Here is a table of points, one per row:
array([ 0.49,  0.12,  0.39, -1.21,  1.00, -0.32,  0.21, -4.36, -1.92, -0.01,  0.47,  0.53,  1.23,  1.14,  0.07,  1.00,  1.10, -0.63, -0.50, -0.47,  0.22,  0.09, -0.77,  1.14])
array([ 0.27,  0.67,  0.50, -1.09, -0.15, -0.74, -0.33,  1.70,  0.73,  1.63,  1.08,  1.36, -0.59,  2.09,  1.34, -0.50,  0.20,  0.36, -0.83, -0.35,  1.15,  0.64,  1.36,  0.19])
array([-0.21,  0.99, -0.69,  1.24,  0.91,  1.03,  0.63, -0.45, -0.86,  0.86,  0.44,  1.46,  1.56, -0.62, -0.25, -1.52,  0.56, -1.26, -2.45,  0.59,  0.05, -0.42,  0.66, -0.08])
array([ 0.13,  0.34,  0.76,  0.31,  1.43,  0.89,  0.70, -0.08, -0.24,  2.17,  0.21,  0.95, -1.06, -1.08,  0.05, -0.56,  0.37, -0.04,  0.64,  1.35,  0.52,  0.51,  0.51, -0.08])
array([ 1.16,  0.31,  0.47, -0.15,  1.93,  0.55, -2.27,  0.63,  1.07, -1.44, -0.05, -0.20, -1.73, -0.50, -0.26,  1.29, -0.63, -0.15, -0.35, -2.11, -1.27,  0.52,  0.75, -0.22])
array([-0.32,  0.35, -0.76,  1.28,  0.01,  0.18,  0.80, -0.10,  0.34,  1.97,  1.54,  0.57,  0.40, -0.79, -1.98,  1.47, -0.28, -0.04,  0.37, -1.28, -0.33,  1.02, -0.39,  1.59])
array([-0.27,  0.87, -0.84, -1.44,  0.27, -0.59, -0.15,  0.38,  1.06,  0.95, -2.46,  0.62,  1.44,  1.45,  0.24,  0.97, -0.44, -0.41, -0.40, -1.18, -1.62,  0.09,  0.80, -0.39])
array([ 2.04,  1.47,  1.84,  2.37, -0.61, -0.52, -0.91, -0.57, -1.14, -0.30,  0.49,  0.73, -0.22,  0.54, -0.95,  0.11, -0.21, -0.12,  0.73, -0.04,  0.96, -1.46,  1.56, -0.04])
array([ 0.59,  0.50,  0.08, -0.58, -3.34, -0.61, -0.95, -0.38,  1.14,  0.81,  1.36,  0.55, -0.12,  0.06,  1.01, -0.07,  0.60, -0.23,  1.27, -1.07,  0.58, -0.31, -0.99, -0.34])
array([-0.82,  0.34,  1.27, -1.27,  0.91, -0.23,  1.42,  0.81, -0.49, -0.14,  0.54, -0.87, -0.75, -0.65,  0.17,  0.25, -0.09, -1.75, -1.42, -1.13, -0.31, -4.54,  1.05,  0.30])
array([-0.51, -0.13,  1.09,  0.14,  0.34,  0.39,  1.33, -1.12, -0.52,  0.38, -2.26,  0.47,  1.00,  0.09,  0.27,  0.40, -1.18,  2.12, -0.36, -0.65,  0.20,  0.40,  1.03, -0.22])
array([-0.28,  0.15, -0.11,  0.57,  0.01,  0.14, -0.41,  0.95,  0.68, -2.19, -0.26,  0.22,  1.41,  1.07,  1.02,  0.80, -2.16, -0.37,  0.13,  1.18,  0.67,  0.35, -1.41, -0.13])
array([ 0.16, -1.35,  0.68, -0.81, -1.17, -1.15, -1.01, -1.24,  0.41,  0.77,  0.21,  0.36,  0.45,  0.57,  0.85,  1.43,  0.12,  0.21,  0.39, -1.21,  1.08,  0.25, -0.20, -0.88])
array([ 0.55,  0.78, -2.30,  0.77,  0.57, -0.75,  0.86,  0.34, -2.34,  0.11, -0.82, -0.50,  0.28,  0.45,  1.56,  0.91,  1.46,  1.29,  1.10, -0.37, -0.04, -0.50, -0.01, -3.36])
array([ 0.49, -1.37,  1.57,  0.69, -0.08, -1.91,  1.31,  0.71, -0.08, -0.93,  0.71,  0.37,  0.07,  0.00, -3.29,  0.36,  0.08, -0.26,  0.73,  0.73,  2.31,  1.48,  0.19, -1.20])
array([ 1.06, -0.05,  0.23, -1.75, -1.55, -0.58,  0.53,  1.57, -0.30, -0.29,  0.34,  0.23, -0.40, -2.22, -0.40, -0.21, -1.09,  0.82, -1.13, -0.72,  0.34,  1.27,  1.26,  0.62])
array([ 0.47,  0.23, -0.52, -1.14,  1.37,  0.15,  1.04,  0.73,  0.36,  0.43,  1.89,  0.21, -1.78,  0.64, -0.75,  0.41,  1.30,  0.62, -0.43,  1.45, -0.06,  0.73, -0.10, -0.13])
array([-0.07,  0.18, -0.66, -0.68,  0.14,  0.09,  1.81, -0.07,  1.78, -1.12,  0.57,  1.42,  0.42,  1.08,  0.93,  0.19,  1.24,  0.90, -0.26, -0.02,  0.02,  0.12,  0.40, -0.80])
array([ 0.40, -0.46, -2.09, -1.47,  0.12, -0.69, -0.13, -0.79, -1.94, -0.14, -0.53, -0.37, -0.63,  0.37, -0.44, -0.12, -2.98, -0.17,  0.49,  0.39,  0.51, -0.38,  0.29, -1.10])
array([-1.33, -0.30,  0.13, -0.11, -0.41,  1.43, -2.19,  0.25, -0.32, -0.73,  0.09,  0.15,  0.60, -0.67, -0.27,  0.02, -0.82,  0.13, -0.15, -0.74, -0.36,  0.31, -0.04, -0.63])
array([-1.58,  2.11,  0.76,  0.65,  0.07,  1.23,  0.25,  0.36, -1.83,  0.20,  1.00,  0.31, -1.76,  0.49, -0.39,  0.15, -0.18,  0.58, -0.52,  0.95, -1.58,  1.11, -2.21, -0.77])
array([ 1.54,  1.57, -1.34, -2.82,  0.23,  0.36, -0.48, -1.83,  0.48,  0.50, -0.40, -0.57,  0.24, -0.78, -1.18, -2.50, -0.99, -0.58, -0.37,  1.06,  0.78,  0.37,  0.61, -0.43])
array([ 0.98, -0.35, -0.66,  0.34, -0.23,  0.74,  1.39, -0.76, -0.80, -0.85, -0.66, -0.21, -0.35, -1.37,  0.44,  0.66, -1.00, -0.60,  0.51, -1.94,  0.33,  1.01,  0.85,  0.17])
array([-0.70, -0.46, -0.55,  0.96,  1.33, -1.17,  0.91,  1.61,  0.72, -0.34, -0.63,  0.30, -1.18, -0.46,  0.86, -0.21, -0.47, -0.03, -1.12,  0.10,  1.03,  0.83, -2.13, -0.06])
array([ 0.06, -0.90,  0.04, -0.08, -0.48, -0.48, -1.47, -0.65,  0.31, -0.60,  0.09,  0.98, -0.36, -2.45,  1.31,  1.35,  0.20,  0.54, -0.06,  0.05, -0.54, -0.03, -0.18, -0.19])
array([-0.18, -0.28,  0.43,  0.22,  1.01,  0.95,  0.37,  0.62,  0.60,  0.99, -0.70, -1.02,  0.28,  0.50,  0.73, -0.33,  0.85, -3.55, -2.87,  0.08,  2.28, -0.34, -0.27, -0.56])
array([ 1.36, -0.04, -0.78,  0.28, -0.28,  0.83,  2.56,  0.29,  1.54,  0.29,  0.76, -1.89, -0.86,  0.26,  0.25, -1.74, -0.36, -0.67,  0.80, -1.58, -1.59, -0.44, -0.31,  1.23])
array([ 0.61, -1.43,  2.19,  1.00,  0.77,  0.26,  0.65, -0.17, -1.04,  0.55,  0.03, -1.52, -0.48,  1.31,  1.30, -0.25, -0.64, -1.41,  0.99,  0.77, -2.23,  0.83, -0.49, -0.52])
array([-0.55, -1.15,  0.87,  0.62, -0.87, -0.66,  0.49, -0.99,  0.59,  0.25, -0.36, -1.58, -1.20, -0.47,  0.62, -2.38,  0.95,  0.22,  0.69,  1.63,  0.10,  0.17,  1.46,  1.35])
array([-0.73, -0.18,  0.43,  0.72,  0.19,  1.29, -0.33, -0.67, -0.14, -1.99, -1.83, -0.46, -0.64, -1.10, -0.15,  0.18, -0.49,  0.60, -1.12, -0.95,  0.65,  1.37,  0.53,  0.42])
array([-1.43, -0.83, -1.22,  0.04, -0.54, -0.25,  0.38,  0.51,  0.07,  0.49,  1.26,  0.78,  1.09, -1.38,  0.54,  1.96,  1.93, -1.05,  0.09, -0.20,  0.17,  0.79,  1.56,  0.51])
array([-1.00,  1.95, -0.34,  0.78, -0.70, -4.75, -0.53, -0.57,  0.67,  0.54, -0.95, -1.57, -0.20,  0.12, -2.69,  0.41,  0.36, -0.16, -0.50,  1.01, -1.08,  0.94,  0.57,  0.11])
array([-1.58,  0.20,  0.17,  1.20,  0.70, -0.25, -0.55,  0.98,  1.47, -0.81, -0.91, -0.10, -0.06, -0.44, -0.25, -0.45,  0.10, -0.07,  0.96, -0.03,  0.38, -0.90, -2.37, -0.66])
array([ 0.60,  0.76,  0.15, -0.68, -0.70, -0.03, -0.33,  0.15, -0.62, -1.07, -0.12,  0.32,  1.51, -2.07, -1.10, -1.34,  0.83,  1.20,  0.45, -2.13, -0.30, -1.55, -1.58, -0.36])
array([ 0.89,  1.01, -0.36,  1.66,  0.85,  0.22, -0.86, -0.84,  0.87,  1.61,  0.01, -0.33, -0.72,  1.70,  0.82,  0.90,  0.99,  1.37, -0.44, -0.28,  0.48, -1.23,  0.69,  1.26])
array([-0.13,  0.58, -0.29,  1.15,  1.62,  0.63, -1.52,  0.94, -0.03, -1.81,  0.22,  1.32,  0.40,  0.19, -0.62, -1.74, -0.08, -0.39,  1.43,  0.04,  0.24, -0.08, -0.68,  0.39])
array([ 1.56, -0.17,  0.36,  0.21, -0.77,  0.33,  0.76, -0.05,  0.21, -0.58,  0.14,  0.52,  0.35,  0.25, -0.10,  1.00,  0.24, -2.02, -2.71,  2.26, -1.05, -2.75, -0.75, -0.62])
array([ 0.47,  1.82,  0.95, -0.25,  0.54,  1.06,  1.32,  0.39,  0.35, -1.81, -0.38, -0.81,  0.01,  0.92, -0.03,  1.08,  2.46,  0.35,  1.76,  1.03,  0.64,  0.16,  1.47,  1.21])
array([-1.00, -1.41,  0.46, -0.70,  0.21, -0.46,  0.11, -0.17, -0.64, -0.81,  0.86, -1.25,  1.51,  1.54,  1.28, -1.93, -0.62, -1.13,  0.35,  0.41, -1.29,  0.69,  0.99,  0.95])
array([ 1.38,  0.35, -0.38,  0.37, -1.94, -0.01,  0.15,  1.02,  0.44,  0.64, -0.98, -0.01,  0.43, -0.55, -0.17,  0.30, -0.80, -0.70,  0.91,  0.18,  0.81,  0.30, -0.41,  2.20])
array([-0.44,  0.01, -1.54, -0.50, -1.23,  1.68, -0.17,  0.34, -1.76,  0.82, -3.02,  0.32, -0.59,  0.00, -0.14, -0.20,  0.31, -1.06,  1.03,  0.01, -0.01,  0.44,  0.15, -1.52])
There is one direction along which these points spread out most. Where along it does each point below lie, from 0 to 99? The average is 50, and the first point in the table lies past the average. One standard deviation of the points above along it is 16.
array([-0.46,  0.33,  1.61,  0.22, -2.23, -0.92,  0.56, -0.61, -0.42, -0.65,  0.25,  1.56,  1.14,  1.04, -0.76, -0.86,  0.10, -0.04, -0.49, -1.89, -0.21,  1.33, -0.32, -0.84]) 36
array([ 0.17, -3.29, -0.16,  0.61, -0.15,  1.07, -1.23,  0.71, -0.07,  0.44, -0.15, -1.69,  0.15,  0.14, -1.48, -0.52,  1.62,  0.66, -0.62,  0.58, -1.08, -0.30,  0.90, -0.18]) 55
array([-0.93, -0.26, -0.16, -1.11,  0.82, -0.27, -0.57,  0.56, -0.62, -1.02, -0.30, -1.03, -0.98, -0.24,  0.95,  0.67,  0.35,  0.57,  0.93,  0.27,  0.97,  0.18, -2.04,  0.78]) 41
array([-0.57,  0.21, -0.65, -0.41, -1.04,  1.77,  0.85,  0.13,  1.52,  0.88,  0.94,  0.36,  1.12,  1.16, -1.63,  1.14, -1.65,  0.44,  0.06, -0.16,  0.75, -0.02, -0.21,  0.65]) 47
array([ 0.57, -1.49,  0.92,  0.87,  1.04, -0.28,  0.20, -0.73,  2.03,  1.23,  0.01,  0.22, -0.25, -0.63,  0.04, -1.11, -0.33, -0.03, -0.07,  0.10, -2.41, -0.62, -0.80, -0.40]) 60
array([-0.92, -1.26, -1.76,  0.06, -0.13, -1.20, -0.37,  1.21, -2.08, -1.19, -0.72,  2.39, -2.35,  1.49, -0.63, -0.66,  0.06, -0.23,  0.13,  0.39, -0.40, -0.92, -0.45,  2.44]) 48
array([-0.68, -1.69,  0.07, -0.30,  0.58,  0.07, -0.18,  0.91, -0.13,  1.30,  1.63, -1.16,  1.52,  0.83, -0.08, -1.93,  0.64,  0.53,  0.76,  0.15, -1.37, -0.60, -0.06, -0.81]) 61
array([-1.80,  0.32, -1.56,  0.22, -1.57,  0.52, -0.22, -0.38, -0.29, -0.73,  0.53, -1.33, -2.39,  0.10, -0.14,  0.35, -0.23,  0.03, -0.27,  0.71,  0.30, -0.57, -1.31, -1.13]) 45
array([ 0.97,  0.15,  0.15, -0.99,  0.80, -0.15, -1.52, -0.76, -0.69,  1.60, -1.43, -0.79,  0.50, -0.17, -0.23, -0.32,  0.19,  0.83,  0.51, -0.46,  1.50,  0.20, -1.08, -0.06]) 37
array([ 0.77,  0.92,  1.43,  0.16, -0.06,  0.48,  0.29,  1.54,  0.18,  0.47,  0.28,  0.32,  1.82, -1.57,  1.44,  1.20, -1.06,  1.71,  1.32,  1.87,  0.33, -0.77, -0.08,  1.00]) 45
array([-2.84, -0.56,  0.13,  1.25,  0.56,  0.14, -0.29, -0.32,  0.63, -0.40,  0.71,  0.11, -1.00, -0.07, -0.30, -0.01, -1.29,  1.76,  0.56,  0.24,  0.42, -1.15,  0.31, -0.76]) 42
array([ 0.01, -0.50,  0.04, -2.37,  0.33,  0.15,  0.36, -1.50,  1.23,  0.66, -1.32,  1.21,  0.60, -0.01, -0.45,  0.59,  1.18, -0.05,  1.23,  1.73, -0.15, -0.66,  0.93, -0.70]) 52
array([ 1.39, -1.52, -0.60,  0.20, -0.19,  0.35,  0.19,  0.34, -0.29, -0.81,  0.12, -2.12,  0.79,  1.14,  0.58, -0.56,  1.19,  1.77, -1.76,  0.49, -1.74,  0.42,  0.22,  1.32]) 60
array([ 0.33,  1.56,  1.24, -0.61, -1.08, -0.13, -1.24,  0.29,  0.26,  0.12,  0.33, -0.40, -0.13, -1.54,  0.76,  0.43, -0.01,  0.44, -0.29, -0.97, -0.56,  0.58, -0.61,  0.02]) 35
array([-0.17,  0.32, -1.09,  1.34,  0.80,  0.12, -2.22, -0.82, -0.15, -0.87,  2.14,  0.54,  0.49, -0.88,  1.69,  0.06, -1.47, -0.83,  0.18,  0.11,  0.79,  1.02,  1.15,  0.36]) 41
